(in the rows, 128 means zero)
One turn moves each row of this set onto another row. After a few examples, where does it send each row asked below?
Pil: [164 103 142 167 156 153 121  95 125 114 143 126 114 109 148 109 100 119
  98 100 129 124 131]
gavat: [156  97  88 130 131 108 100 120  86 135 100 124 129 136 132 178 136 121
 105 140 108 113 141]
Dirif: [160 111 127 110 138 159 140 143 103 160  75 115 129 125 130 131 129  64
 126 140 124 114 133]
Puvoz: [167  96 126 142 178 135 114 130 137 118 164 117 108 133 148 100 117  98
 110  99 137 112 156]
pobod: [146 114  90 139 114 109 129 129  99 123 101 123 129 137 140 190 138 105
 116 128 134 120 111]
runo: [160 118  91 136 155 107 112 105  93 132 113 135 121 148 141 177 141 113
 113 127 107 125 113]
mobi: [153 135 122  95 144 131 136 163 117 115 134 106 109  95  90 109  96  94
 108 127 104 134 150]
loz: [165  99  99 145 145 117 108 132 119 120 119 123 114 142 150 194 146 102
 113 116 127 127 115]
gak: [132 125 139 146 104 144 135 105 137 148 120 102 141 155 150 120 144 133
 119 145  94 149 135]
gom: [121  84 117 113 135 159 141 126 100 141  89 105 125 125 133 134 116  68
 149 122  97 108 155]
pozo: [129 126 142 112 114 123 142 132 141 143  99  83 154 114 147 106 146 144
 103 138  93 140 149]
pizag: [125 113 136 120 152 159 128 127  89 153 103 118 128 148 138 124 113  54
 135 134 112 114 147]
dek: [132  94 122 122 158  99 138 134 122 118 111 152 157 105 125 138 119 151
 121  72 118 114 154]
pab: [156 110 101 110 150  98 106 145 105 113 108 133 109 146 138 179 144 115
 108 129 106 117 110]
Keka: [156 116 115 121 137 133 119 168 130 117 127 105 139  78 104  94  98 105
 102 147 115 140 138]
gov: [121 120 128 142 112 138 130 111 130 145 119  86 121 154 156 119 142 137
 116 157 100 152 143]
zilam: [144  89 106 138 143 115 152 118 123 127 118 142 144 126 126 142 126 139
 124  57 103 103 150]
sodak: [122  91 129 125 163 111 131 132 110 134 107 131 162 116 146 129 126 124
 114  65 110  95 165]
sefef: [131 140 139 111 134 116 139 119 165 138 143  96 109 130 140 123 142 143
 110 142 107 157 127]
zuv: [118 130 130 128  97  96 145 132 143 124 124 103 146 142 134 144 135 142
 113 129  97 161 128]
ramik: [140  97  94 121 140  98  99 122 107 135 123 144 105 139 131 173 148  82
 121 117 112 125 112]
rebez: [120 100 125 119 114 145 115 128  94 147  96 120 117 125 131 116 117  47
 119 115 111 106 137]
Sugat: [ 98 133 149 135 124 114 146 107 143 156 134  94 143 135 153 128 130 127
 112 114 124 151 154]
selis: [125 112 132 109 128 146 141 126  84 147  70 119 139 127 134 128 105  73
 129 132 117 104 141]
neriz: [168 112 139 143 165 163 128 108 155 133 156 118 113 125 133 115 106  84
 111  96 123 116 132]
lage: [161 143 123 112 137 133 123 179 108 100 115 120 110  98 103 111 109 104
 105 133 108 146 122]
soz: [118  92 122 117 147 108 123 133 121 115 126 121 141  90 128 148 116 133
 108  65 112 104 174]
duv: [110 137 149 121 129 117 166 114 141 149 133  94 150 139 146 129 137 124
 128 117 114 155 159]
Bolo: [119 118 145 117 121 122 143 144 154 152  98  86 146 114 151 103 141 132
 109 141 109 153 139]
Sibu: [115  99 136 121 141 144 151 118  94 139  93 122 122 107 131 131 100  58
 144 132 119 143 130]
bis: [139  81 126 124 165 110 142 119 106 114  99 122 132  83 158 140 129 147
 111  82 123 112 153]
kab: [153 115 123 115 122 133 104 181 119 100 123 113  99  98 117  97 118  93
  94 109 114 121 132]
Puv: [118 112 105 123 151 101 144 102 112 135 131 128 147  99 131 157 127 138
 118  73 124 105 163]
Sufom: [136 109 106 128 118 172 149 135  92 135  92 108 121 127 127 117 118  77
 147 145 108 119 139]
ginu: [166 122 136 148 168 143 105 118 133 118 169 134 112 151 133 116 106 109
 104 107 118 116 131]
Lod: [164 121 137 156 157 127 125 132 140 127 167 132 138 131 119 126  91 105
  99  97 149 131 148]
Lir: [115 124 128 131  95 105 149 134 148 127 108  99 128 139 148 139 147 148
 112 116 103 152 120]
tuno: [142 114 132 132 124 127 121 148 118  96 122 126 111  79 104 113  90 100
 101 120 102 155 108]
guv: [167 119 136 150 176 142 134 111 131 122 158 118 132 138 135  97  84 103
 110 109 130 123 146]
Roko: [152  99 108 123 163 106 129 116  97 117 107 122 101 119 152 183 135 104
 124 144 131 142 116]
dasaf: [140 121 133 103 136 115 119 188 123 105 114 121 132  97 103 106 101  96
 101 109  97 131 125]
bazon: [172 119 130 136 170 141 137 109 163 133 163 133 126 110 127 114 113 121
 112 107 141 116 130]
Kiru: [123  72 114 111 166  87 127 139 128 128 125 139 140 111 138 139 134 115
 128  75 126 108 162]
kir: [150 110 122 115 131 126  95 180 128 110 119 114 122  83 103 133 108  91
  98 139 107 147 128]
zed: [148 145 147 110 133 119 140 124 156 136 137  91 124 137 148 133 149 141
 106 152 119 151 136]

duv -> zuv
Puvoz -> Kiru
Now these:
dasaf -> ginu
selis -> lage
Dirif -> mobi
neriz -> soz
Bolo -> sefef
Puv -> pobod
Sibu -> tuno

